A single turn carries every row of the set below to another of its rows. Some are shown first; where does it send the rows asked next?
zedu: -0.58 -2.87 -1.76 2.47 -0.05 2.10 2.75 2.14 2.05 -1.25 1.56 -1.31 2.98
 0.24 -3.92 0.65
mozaz: -1.57 -1.38 -0.71 -1.78 -0.01 3.38 -0.34 0.74 -0.25 0.69 0.02 -3.01 1.32
 -1.79 4.14 0.91
Bora: 2.61 1.43 -0.98 -0.37 0.39 -2.89 -2.46 -1.39 2.41 -1.60 0.16 1.60 -2.74
 -0.60 1.21 -1.73
movu: -2.86 -2.88 -0.51 -0.65 2.18 -1.11 1.50 0.24 -1.69 0.70 -4.01 -2.52
 -3.14 1.48 -0.36 0.13
Tir: -0.36 0.14 0.21 -0.82 -2.82 -2.49 2.47 -0.04 -1.68 0.06 -0.08 2.06 3.80
 -0.17 -1.93 2.36
lali: 0.89 -1.90 -0.46 1.38 -0.33 1.53 0.71 4.54 4.14 -0.12 -0.52 -2.41 1.74
 0.69 -2.25 -0.51
nade: -2.64 -2.25 -0.60 -0.86 0.37 -0.16 1.11 0.69 -2.00 1.21 -4.09 -3.24
 -2.05 0.91 0.73 -1.70
gepen: 0.26 -0.49 -2.32 -0.29 2.62 4.37 -3.06 0.91 1.32 1.52 -0.43 -1.41 -2.08
 -2.34 -1.65 1.67
niv: 0.02 -1.14 1.95 -0.73 -0.74 -0.49 1.36 -5.45 -0.78 1.86 -0.69 1.84 -0.80
 3.24 -2.33 -0.52
fenes: -2.08 -0.08 0.93 1.79 -3.09 -0.69 2.79 0.60 -1.53 1.88 0.82 0.00 2.57
 0.18 -1.82 3.52
Suken: -0.14 1.68 1.53 -0.70 -2.84 -1.06 2.11 -3.33 -1.62 2.93 0.69 1.20 -2.70
 2.12 -1.61 0.12
nev: 1.25 -2.36 -1.34 0.93 4.42 1.36 2.47 -0.87 1.83 -3.45 4.04 0.50 -0.36
 0.45 -1.09 -1.62
Vamu: 1.67 -0.77 1.07 0.61 -1.19 -0.13 1.66 -3.67 -1.86 1.73 -0.21 3.46 -2.90
 2.64 -2.13 1.22
borod: 0.62 -1.73 0.54 1.90 -0.92 3.48 3.24 1.94 0.68 -0.44 0.28 0.31 3.18 0.67
 -4.36 -1.69
Pomog: 0.43 0.40 3.26 -1.06 -1.13 -0.54 -0.33 -2.23 1.03 3.97 -1.86 1.01 -1.62
 3.23 -0.47 -0.78
Lusi: -2.06 -0.41 -0.45 -2.07 -0.80 2.00 -0.71 -0.29 0.16 -1.50 -0.42 -2.98
 2.21 -1.48 4.05 0.29
Gadi: 3.06 0.90 -2.58 0.26 -1.22 -1.77 -0.80 -2.88 1.57 -3.62 1.84 0.66 -2.87
 0.17 -1.48 0.02
bele: -1.50 0.06 2.48 1.83 -0.54 -2.13 0.85 2.74 -0.61 2.42 -1.08 0.70 2.64
 -1.23 0.53 2.44
lalin: 4.14 1.74 -1.18 -0.64 -1.83 0.79 0.63 -1.62 1.15 -3.54 2.82 1.14 -2.55
 0.82 -0.34 -1.27
totaf: 2.07 -2.19 0.43 2.10 3.68 1.76 3.17 0.61 0.40 -2.48 4.32 -0.06 -2.05
 0.20 0.21 1.79
vamek: 0.72 -1.02 -0.13 0.63 -1.22 3.15 3.71 3.17 1.80 0.60 1.56 -2.40 1.56
 -0.13 -3.92 -1.51
vup: -1.52 2.98 1.66 1.18 0.18 2.00 -3.33 -0.75 -0.11 -3.07 -2.50 -2.28 -1.53
 0.40 -1.67 0.10
Kup: -0.57 0.77 0.48 -3.68 5.18 0.05 -2.05 -0.31 0.53 -1.25 -0.29 -1.63 -1.67
 1.67 -1.58 2.88
noki: 2.31 -2.25 -0.80 0.64 3.64 0.60 4.54 2.01 -0.26 -2.47 3.39 1.32 -0.96
 -0.57 -0.36 -0.52
fenis: -2.20 2.31 1.83 0.57 1.12 -0.08 -2.84 -0.95 -1.64 -3.15 -3.14 -2.08
 -1.22 0.82 -0.66 -0.73
sasa: -1.84 0.48 1.13 0.72 -1.41 -2.24 2.68 0.10 -2.40 1.29 0.15 1.29 3.48
 -2.54 -1.31 0.41
fif: 1.91 2.18 -0.91 -0.47 0.42 -0.96 0.51 -3.46 0.41 -2.15 2.81 1.61 -3.50
 -0.11 -0.49 -2.87
Pur: -0.88 0.82 0.13 -4.76 4.64 -0.26 -0.45 0.52 0.46 -0.50 0.80 -1.66 -1.28
 0.07 0.02 3.32
lodin: 1.93 -3.17 1.16 1.81 5.16 1.20 0.60 0.55 2.74 -1.87 1.80 0.43 -1.36 1.26
 1.73 -0.17
sebu: -0.51 -1.37 -1.77 0.47 2.27 4.90 -1.79 0.21 0.89 2.48 -1.66 -1.06 -2.65
 -2.39 -1.76 -0.30

Pomog goes to -> lali
nev goes to -> Suken
Now these:
Lusi goes to -> Pur
sasa goes to -> totaf
lalin goes to -> Tir
fenis goes to -> mozaz

A single turn carries every row of the set below to another of its rows. Some are shown first; where does it send the rows asked next?
tinen: -0.17 -0.64 1.64 3.80 1.55 1.57 2.33 2.90 3.14 -0.64 -3.20 -0.93 -2.80
 -1.39 0.00
Nedot: 2.23 0.36 2.14 4.00 -0.81 -5.01 -0.07 2.39 -2.45 -2.42 2.03 -0.51 3.16
 3.23 -2.81
vato: 1.21 -1.09 2.73 6.69 0.65 3.32 1.93 2.88 2.47 -1.69 -3.04 -1.54 -1.41
 0.21 -3.33
Pozo: 0.29 -2.42 2.39 0.49 6.02 -1.48 3.60 0.75 -0.75 -4.02 1.06 0.74 0.05
 3.38 -1.86
mon: 1.36 0.18 0.81 -1.23 1.60 -0.75 2.46 -1.24 1.54 -3.35 -0.79 0.83 -0.31
 4.83 -0.32
Vivuz: 0.72 -1.72 1.80 4.57 6.55 -3.90 -1.83 2.28 0.71 -2.43 -0.88 -0.96 1.66
 0.36 -3.79
Vuk: 5.02 -0.79 3.76 6.16 4.67 -3.84 1.55 2.53 -0.37 -0.68 -1.54 -0.34 -1.14
 1.44 -1.21
Zut: -0.31 -0.50 1.86 5.21 6.81 -2.08 -2.51 2.60 -0.84 -3.15 -0.32 -0.67 2.07
 0.75 -3.44
Makip: -1.94 3.85 4.62 4.30 1.12 -1.65 2.71 2.41 2.12 -2.47 -2.42 -1.02 2.58
 3.95 0.59
gonep: -0.68 0.35 4.06 4.69 -1.16 0.77 1.25 -0.26 -2.26 -5.12 0.97 -2.45 0.32
 5.04 -1.79
Menub: 0.45 1.45 1.56 1.87 2.66 -0.81 -1.88 4.47 -3.54 -4.78 -1.68 0.20 -4.19
 2.14 -1.13
kiv: 2.56 1.17 2.60 4.21 4.03 -4.18 0.02 1.91 4.74 -0.38 1.76 0.12 1.52 2.24
 -1.68
Bepun: 4.86 -1.39 -0.14 2.23 0.44 -2.20 1.12 3.34 -1.14 -2.63 1.01 0.53 -1.12
 0.76 -5.48
bak: -3.70 1.68 3.20 3.47 2.10 0.78 1.57 2.70 2.23 -3.22 -1.71 1.68 0.33 0.15
 2.13
tobib: -0.15 0.81 1.26 4.06 1.79 3.98 3.57 1.73 1.05 -2.35 -3.72 -0.45 0.53
 -0.75 -1.29
temud: 0.84 0.04 3.10 5.53 1.01 1.83 2.84 1.42 3.88 -3.42 -1.63 1.94 3.74 1.85
 -3.86
zop: 1.65 1.85 0.97 3.55 -2.44 0.95 -0.26 0.95 4.39 -3.93 -1.46 -1.19 0.50
 -0.26 -1.10
Gom: 2.76 0.04 2.03 4.02 5.46 -1.89 2.84 2.38 -3.31 -1.19 -0.01 0.82 -0.69
 -0.05 0.98
mudu: 1.47 1.99 1.93 4.44 -1.15 -1.59 -1.80 1.43 3.85 -0.67 2.50 -0.95 -1.21
 3.91 -0.08
Lukid: 2.97 5.05 1.78 4.21 0.54 -3.24 -0.71 2.47 -0.96 -3.57 -3.16 -1.05 2.03
 0.71 -2.76
Rifen: 0.82 1.71 3.08 1.53 2.34 -4.33 -1.28 1.96 -2.48 -4.61 -2.77 0.10 1.29
 5.88 -0.86
pamu: 1.76 -2.07 0.36 0.97 -1.19 2.55 1.45 0.85 2.67 -5.15 -1.00 -0.12 -1.75
 0.99 -2.32
zav: -0.91 -4.33 4.32 4.34 0.73 0.05 2.29 3.55 3.38 -3.03 -0.13 0.85 -2.95
 1.64 -2.11
Liv: 2.80 0.96 0.67 0.61 -0.85 -1.98 0.03 1.15 -0.91 -2.95 -5.11 2.62 0.23
 3.41 -2.40
Viz: 1.53 -0.97 2.16 3.67 -0.03 -0.31 4.89 2.71 2.72 -0.89 2.53 0.71 2.47
 3.56 -3.61
vum: 2.16 -0.71 0.55 1.29 2.28 -2.66 -2.40 4.03 -1.35 -2.14 2.26 2.24 -0.86
 5.37 -1.52
niker: -1.07 0.60 2.45 3.53 -1.63 2.62 -0.57 1.60 1.09 -6.22 -2.10 -1.91 -2.16
 1.02 -0.24
goved: 0.98 -1.11 2.26 4.08 -3.51 -1.39 0.32 2.31 -4.36 -3.32 -1.42 0.34 -0.43
 1.97 -3.17
Dufim: 1.60 2.03 0.42 3.58 -1.94 -1.04 -3.36 3.95 -0.68 -0.80 -0.81 2.46 -1.72
 2.25 -0.76
mozo: -0.60 -2.24 1.30 3.37 6.66 -3.17 -0.94 2.37 -1.29 -2.89 0.07 -0.67 1.59
 -0.37 -3.04
Gab: -1.55 1.47 5.45 7.16 4.03 -0.87 -0.56 2.32 -1.58 -4.23 1.39 -1.78 0.99
 3.66 -1.25
lize: -1.80 -1.32 3.67 2.52 2.80 1.08 1.91 4.58 1.11 -2.66 0.32 0.82 -3.26
 5.99 -0.25
Sikuf: 4.07 1.88 3.32 7.08 5.82 0.16 0.75 2.52 -2.59 -2.19 -1.27 0.85 0.66 2.43
 -1.26

Sikuf goes to -> Vuk
Liv goes to -> goved
Now these:
zav goes to -> bak
Lukid goes to -> Bepun
kiv goes to -> Pozo
zop goes to -> pamu
gonep goes to -> mudu
Viz goes to -> lize
tinen goes to -> tobib
Zut goes to -> Vivuz
Rifen goes to -> Nedot

